One turn or mirror swaps these rows in pairs. Which row does each one swap with?
The rows were stretched afterwards, more along some directions than others.
vog: [-36  13  16 -12 -10  11 -20 -42  19 -27  -8  -2 -10   0  17   1  17  14]
Sozi: [ 10 -10  -9 -14   3  -6   9  15  23  12   3   2 -16 -13 -38  -2  -2   4]
Nimi: [ -9   5   1 -14 -20  -1   8 -14   7 -40  23   7  18  25  -2  18  -4   4]
sagu: [ 26   7   9  22  -4 -11  -5   5  -9  18   2  16  14   7  15 -10 -11  -6]
pugub: [  8  -8  19  23  -8  -2 -20   1  -5  43 -18  -4 -26  -6  -4 -20  17 -12]
Mol: [ -9  12   5  -2 -23  -1  10  -6  14 -37  25  -4  30  21  -1  12 -16  11]
Sini: [ -6 -13  -1  -5   3  21  11   2 -34 -28  -6  10  11  15  -9  12   9   2]
garaf: [ 30   4 -18  -9  20  -7   3   0 -11  -6 -11  11   0 -29   1 -20 -21   8]
fopa: [ 12 -11 -10 -12   0  10  20  20  17  14   1   6   6  -7   4 -19  -8 -15]
ros: [ 38  10 -23   1  23  -2  14   9  -8  -6 -11   9   5 -32  -6 -15 -22  12]
vutik: [ 29  13 -14  -1  22  -2  12  -1  -9   8 -18  11  -4 -23  -7 -18 -24  13]
Zefiz: [ 40  11  12  26  -4  -2   5  16  -3  21  10  15  18   4  12 -20 -13   3]
zuto: [-21   2  22  30 -22   5 -32 -16  -6  27 -19  -7 -23   8   1 -14  13   5]
Burum: [-31  15   6  -6 -11  25 -19 -33  25 -30   0   5  -1  -2  23  -1   8  16]
Feb: [-10   9   5  -5 -30   0   0 -11  14 -37  28  -2  21  18   1  15 -11   9]
dos: [ 25  19 -23  -3  25  -2  18  -1 -14  -8 -13  18   7 -22  -3 -15 -26  18]
poge: [  4  -6  11  -5  -3   5   6   4 -29  16   3  -2  14  15 -15  -2  12   8]
Duz: [  0  -7 -20  -4 -21  -3  -1  18  23  -3  14  -7 -11  -6 -24 -15  -1   7]
bem: [  7 -27   6 -15   7  11   4  22  19  -1  26  -3  15  -4 -18  18  10 -11]
fub: [ -7  -2  19  -1   6   6   6   0 -37   7   7   6   6  13 -16  10  13  -7]
Vin: [ 33   9 -16   6  23  -5   4   5  -7  10 -19  10   0 -29   0 -23 -24  10]
Nuvo: [ -6   3 -10 -20   5   7  10   7  13  15  -9  15   3  -8   4 -19  -2  -7]
mer: [ 29  14  14  23   3 -15  -4   9 -13  17   5  19  12  -5   4  -9  -9  -3]
rafut: [ -7   3  15  32 -17   3 -34   4 -13  30 -11   6 -26   0  -2 -26  24   2]
botip: [ 12  27  14  24  -1 -12  -9   2  -3  18   0  14   8   4   6 -16 -13   2]
das: [-30  10   8  -9 -13  20 -19 -36  29 -24  -5  -4 -10  -3  13  -3   9  12]
riz: [-34  14   6 -19 -15  21 -13 -36  20 -34   0   0 -10   1  10   1   8  14]
savak: [  4   2  -7 -17   5   9  14  10   9  20  -5  11   6  -2   6 -19   4 -11]
nase: [  2 -18  -3 -14 -16   4   4   5  16  -2   7 -13 -15   1 -27   4   5  -1]
piza: [-13  11  26  27 -12   2 -22 -10  -6  37 -18   6 -21  -1  -3 -16  20   7]
Kepiv: [ 27  17  18  20   5  -9   7  13 -10  17   6  21  20   3   2  -8 -13   1]
kaz: [ -6  17  -4  -3 -15  -6   4  -3  17 -32  21  -1  20  14  -9   7 -20  11]
tob: [  4 -14   3  -4 -14  13   9  12  37  11   7  -8  -7  -4 -19  -9  -9  10]
bolip: [-11  11   5  -2 -25   4   7 -15  13 -44  27  -2  21  22   2   4  -1  11]
vuti: [  3  -8 -10  -3  -9  -3   7  10  22  -2   5  -7  -2  -8 -29   3  -4  16]
vik: [ 37   7 -14  -6  19  -7  16   6  -7   7 -15   7   5 -19  -1 -12 -30  20]
zes: [ 26   6  17   8   9 -13  -2  13  -2  21   5  22  13   4  10  -5  -8  -6]
perul: [-15   6   0 -12 -19  -8   8 -13  -4 -45  19  -3  26  31   1  18 -17  10]
gup: [-17  -6 -13 -14  11  14   5  -3 -33 -35 -13  13  14   9 -14  13   6  12]
gunov: [ -2 -25  13 -15  21  -2 -12  10   6  16   5  10   0 -16 -26  18  29 -20]
guf: [-11  -8 -13 -14  10  13   9  -1 -29 -36  -7   5  17  11 -13  13  13   4]
kesi: [ 23  11   8  17  -4  -9 -11  23  -4  22  13  23  11   1   4 -10 -13  -8]
Tabib: [-14 -17  14 -20   6   5  -5   0  10  -4  14  -1   8  -1 -23   8  40  -3]
lemu: [-21  12  -5  -3 -22  -9  -6  -6  -4 -44  25   3  19  19  -9  11 -10   2]
kuzer: [-26   6   9 -20 -17  21 -22 -35  12 -34   2   2  -8  -1  20  -1   9  12]
gafe: [-17  -8   9 -16  -9   6   4  -9 -32   1   4  -1   6  19 -21  21   4  -1]
Guk: [-27  21   9  -6 -18  22 -17 -33  21 -23  -2  -2 -10  -6  23  -9  11   9]
Teret: [ -4   0  20  24  -2   7  -6  -5 -14  21 -18   2 -16   0 -16 -16   7   9]

garaf pairs with kuzer
Mol pairs with Kepiv
rafut pairs with Duz
bem pairs with fub

One turn or mirror swaps these rows in pairs. Which row does each one swap with?
The rows were stretched afterwards, more along some directions than others.
Bovok: [ -7 -12 -14  15 -55  30   0 -29 -54 -31  21 -13  11  44  -7   2  44  -4
   6  -6 -62 -10   3   2  63]
pere: [ 10  -5   7 -48 -11  38  17 -25 -20  13  53  26   1  -8 -30  28  37 -34
  15 -30 -32  17 -53  28   1]
nelo: [ 18  -7  -5 -24  -4   8  11 -11  -7 -40  20 -10  -6  -3   1   6 -15 -13
 -17  11 -35  21  -8  -6 -30]
nep: [-13 -25  -8   6 -57  15   2 -20 -50 -31  30  -7  14  37   5   9  37  -1
   5  -4 -50 -12  12  -1  51]
mada: [ 26   0 -11 -57 -29  11  16 -40 -18 -36  39  -6  -6 -13  30  10  23 -10
  -7   2 -45  25 -53  29  23]
mar: [ 35   5 -22 -61  -9  25  18 -28 -21 -37  26  -4 -21   9  15   6  29  -1
   9  -2 -52  17 -39  31   5]
rabo: [ 23 -29 -15 -46 -24  12  24 -15  -6 -39  29 -11  -9  11  32 -10  34  -9
 -18  12 -48   6 -23  28  12]
kunek: [ -7 -25 -33  -2 -29  28  -7 -43 -57  -9  37   7   3  46   1   1  53  17
  15 -25 -14 -25 -21  -7   3]
zuru: [  9  16  -4   7   4  31  13 -27 -41 -21  23   8 -16  41  -1  15  26  -3
   5  -7 -38  31 -42  27  19]
tonup: [  1   3  -1  -2   0  22   4 -21 -14 -25   3  -5  -7 -15   2  16 -10 -22
 -29  12 -28  29 -30 -18  -5]
neku: [ 31 -10 -23 -47 -23   7  16  -9 -14 -33  34  -5 -16  11  23  -1  32  17
  -2   2 -47   7  -6  22   8]
sudu: [ 13 -21  19 -33  -7 -12  11 -41 -24 -21  14  -4  -1  14  -5  15   1  -6
 -26  16 -31  15  19   9   1]
ges: [  8 -30  -2 -28 -32  11 -12 -36 -43 -34  25   4  16  22   7 -11  14  -3
 -18   9 -36  28 -15   7  43]
dobi: [ -6 -35 -11 -36 -16  15  14 -19  -1 -30  24  -4  33  10  16   9  17 -21
  23  10 -50  20 -30  36  29]
Gisa: [ 24  -3 -15  -1   5  19 -13 -36 -44 -19  42  39   1  26 -13  10  35  26
   5  -6 -11  12 -20   8 -13]
sediv: [  1  -8   2   0  -4  25   3 -21  25  -6  16  -8  -3  -3  -5   7  36 -26
 -33   4 -22  13 -38  32   4]
fon: [ 18 -20 -22 -30 -14  27  -3  22  -5 -21  18  10 -24 -15   8   2  17  -4
  18 -26 -56  20 -18  20  -6]
vomu: [ -3  39  -2 -24  -9  22 -17  -9 -28  -9  18  11  -7   3 -14  14   0   6
  29  -1 -11   6 -44   8   9]
Mim: [ -5 -32 -14 -15 -20  -7  19   1 -29 -32  22  -1  15  23  18  17  20  15
   5  -2 -50   0  -8   1  -1]
zuko: [  9 -16 -24  -3 -29  23   0 -41 -50 -15  38  17   1  34  -9   4  52  22
  15 -21 -16  -8 -19   1  -8]
memag: [  7  21   2   1   0  26  14 -24 -41 -22  28   0   2  34 -20  14  15   2
  13  -4 -34  30 -48  24  18]
lep: [ -5  -4 -12 -26  -5  27   9 -22  11  -1  19  -1   8   8  -8   4  39 -10
 -20  16   3   9 -64  34 -16]
doli: [ -6 -18 -26 -17 -64  14  10  -2 -21  -2  29  -1   7  15  -2   0  31   8
   3  -8 -40 -17 -17  -9 -12]
kad: [  6 -33 -11 -32 -48  19   6 -28 -44 -12  46   4  14  21 -25  -7  51   4
  19 -28 -56  21 -18  20  25]
migon: [ 19  29 -17 -19 -23  28   4 -12 -34 -18   3 -22  -9  26 -36  -5   5  10
  35 -10 -59  -5 -12  19   8]
buk: [  4 -31  -4 -53 -17  46  15  -9  -7   5  52   5  12 -21  -7  15  26 -43
  32 -30 -41   4 -41  48  11]
befug: [ 11 -11 -11 -38 -34  19   0   4 -29  -3  50  14  -4   6 -24   6  44   1
  23 -21 -43  27  -8  32 -14]
Kera: [  8 -30 -25 -46 -15  15  10  -1   3 -38  23  -3  24   8  29   1  12  -5
  40   3 -53   8  -6  47  23]
bezu: [  8 -11  15 -20  -3   5  13 -40 -19  -9  11   3 -15  21  -2  16  12 -20
 -33  11 -28  19   3  13   6]
Dibof: [ 17 -21  -1 -52 -25   3  -7 -39 -42 -49  32   4  11  11  14  -9  16  -2
 -20  18 -41  32 -23  13  25]
zin: [ 30 -13   1 -43 -56  -3  22 -31 -47 -36  43   5  34  -4 -20  -3   4 -22
 -14  13 -66  31 -22  15  14]
Rigo: [ -3  -6 -30 -19 -60  19  13   9 -23 -10  17 -10 -10  19  -5  -8  27   9
   4 -15 -44 -11 -20 -19  -5]
Gipo: [ 31 -13 -21 -32  -9  20  10   4 -18 -43  16   7 -17   3 -12   8  28 -20
   5   0 -73  44 -16  20  -6]
ropo: [  5 -17 -24 -45 -15  25   7  -4  -3 -29  22  -5  20   2  18  14  14  -6
  54  -3 -57  26 -22  38  23]
sesib: [  7  17 -12   9 -19  43  -1 -34 -38 -41  13  -8 -21   1  -4  11  12 -26
  -8 -12 -50  14 -31  27  45]
nim: [  9  -9   0 -14  -2  29  13 -12 -12  15  43  19   8 -13 -17  22  14 -25
  14 -27 -18   9 -40  27  -8]
lebuz: [  9   9 -25 -26 -40  42   1   6 -26 -11  21 -20  -9  31 -17 -13  23   6
  12 -12 -40   6 -17  23   5]
Mazuf: [-20 -12 -13   7 -51  20   7  -2 -31   9  18 -11   2  36  -8   2  31   2
   1 -22 -33 -16 -18 -15  -1]
dipu: [ 30  18 -23 -41 -26  22  22 -27 -29 -43  23 -15 -11   0  13   6  20  -4
   3  -8 -56  18 -37  21  26]
nagi: [ 18  -8  -4 -17   0  18  -7   6   1 -23   6  -2 -32  -6   8   1  16 -15
 -10  -2 -53  30 -15  21  -1]
Tazus: [-14 -18 -29   5 -58  21   9  -2 -31   4  14  -4   9  35  -9   2  48  -1
   4 -12 -34   2  -9 -12   4]
kot: [  9  -4  24 -44  -7  35   8 -17  -1   6  42  16  -1 -21 -14  31   5 -44
  11 -22 -39   1 -34  34  27]
viris: [  7 -31   1 -58 -32   0 -10 -22 -28 -31  28   6   6   1  22  -9  13   2
 -20   5 -25  14 -24  21  26]
mimip: [ 13 -10   9 -26   0  -4   5 -12  12 -26   6  -5 -17 -27  18   9 -10 -22
 -39  17 -10  21 -23  -9 -27]
vugu: [ 24   3  -9 -26   7  23   4 -19  13  -6  18   5  -7   1 -32   3  29 -12
  -9  -1 -11  19 -45  40  -2]
nel: [  2 -10  -5  -4 -13  18  -8 -29  -4  -9   7 -13  11 -28  -2  18  -3 -32
 -19  -1 -17  34 -25  26  29]
sozad: [-16 -29 -38 -14 -53  23  18 -11 -36  -5  18 -10  15  33  -8  13  40  -2
  20 -21 -39   1 -15 -18 -13]
Dut: [  5   0 -14  33 -13  25  -9 -39 -30  -8  29   9   3  20  -4  13  32  11
  -4 -20 -19  -1 -18   0  -4]
geze: [  4  -8  -6 -29   3  32   1 -20   0  -5  25   3 -10   0 -21   4  42 -34
 -13  -1 -21   8 -56  39   1]
viniz: [  2 -30 -11 -33 -23  -8  27   5 -14 -32  46  -2  18  12   3  12  22   1
   8  -4 -44  15 -21  15 -31]
zeg: [ 17  13 -19 -27 -39  14  17   6 -25 -19   3 -28   7  27 -35  -2   7  17
  32   6 -56   3  -7   9  -6]
sed: [ 10 -22   6 -36 -27  14  -9 -36 -32 -33  29   5  14   7   6  -9  30 -11
 -28  19 -34  29 -33  16  30]
lun: [ 20 -41  -6 -36 -40  10   9  -7 -39 -15  43  10  21   6 -31   2  32   5
  20 -18 -58  37  -7  18   5]
Baval: [ 25  -5 -12 -28 -44   6  15 -40 -41 -35  49  14  34 -14  -8  -7   9 -21
 -12   9 -42  41 -42  17   7]
paru: [  5 -26  -3 -15 -11  -6  12  11 -10 -23  28   5   6  15  16  10  10   8
   2 -11 -25  -1 -22   6 -11]
diboz: [ -5 -14 -12   1 -19  23 -10 -40 -13   2   9 -10  19 -22  -9  22  18 -29
  -3 -14 -25  30 -23  27  32]
zunel: [ 21   5 -24 -30 -35  11  10   5 -23 -35  13 -21   7  15 -28 -22   0  14
  19  -5 -40   3  -3  16   5]
meban: [-19 -20 -22   0 -44  13  -3 -49 -35 -13  26  -2   3  23  -3  21  36   3
   1 -24 -23  -4  12 -10  49]
Paf: [ 27  -8  -5 -19 -32  -7  15 -48 -51 -45  33   8  31   6  -6   2  -3 -13
  -8  21 -56  27 -21   7   9]
zilit: [ -5  16  -7 -15  -5  14 -11 -15 -24   5  14   3  25  11 -17  20   8   9
  34  -2 -12   2 -35  22   0]
fesu: [ 33 -14 -23 -59 -43   9  24 -23 -33 -34  52  -8   8   8   2  -8  31  -4
   9  -3 -58   4 -27  29  15]
zas: [ -7  15   0 -22 -19   4  -1 -12 -28 -10  12  -1  16  11 -14  16   7  -4
  28  12 -31   8 -30  24   3]
kozug: [  6 -17   4 -41 -10  34  11 -22 -10   1  39  14   2 -28  -6  31  23 -36
  16 -37 -38  18 -22  25  22]
tev: [ 18   1  -1  -6   3  14  11  -9 -18 -21  14  -6 -13 -11  -7   2  -6 -11
 -21  -5 -28  17 -23 -12 -35]
lofum: [ 19 -19 -22  -8 -10  31  -5   9 -10 -22   3   4 -16   1   7   1  26 -18
   1  -7 -53  36 -13  28   7]
Pebek: [-11  19  -1 -30  -8  15  -4 -14 -27  -4  22   3  21   9 -18  22   3  -4
  36  -1 -19   6 -41  22  -2]
Tunob: [ -1 -35 -14 -27 -12  -2  24  17  -4 -21  25 -12   4  22  12   3  30  14
   9 -14 -41  -5  -9   9 -19]
Mito: [  1  -4   5 -22 -10  54  13  -2  -6  20  44  12   0 -26 -15  20  20 -39
   6 -32 -22  13 -57  37  -2]
Dek: [ 20 -12 -21 -22 -11  39  -6  15   8 -20  25  12 -16 -16   5   0  20 -13
   8  -9 -52  30 -41  33   5]
kaveg: [ 13 -31 -26 -32 -41   2   5  -7 -41 -31  41   6  18   5 -11 -10  28  23
  37 -25 -38  17   5  14  -2]

kad pairs with migon
mimip pairs with paru
tev pairs with Tunob
Gipo pairs with sozad
dobi pairs with Paf
Pebek pairs with Dibof
zas pairs with ges
nim pairs with rabo
viris pairs with vomu

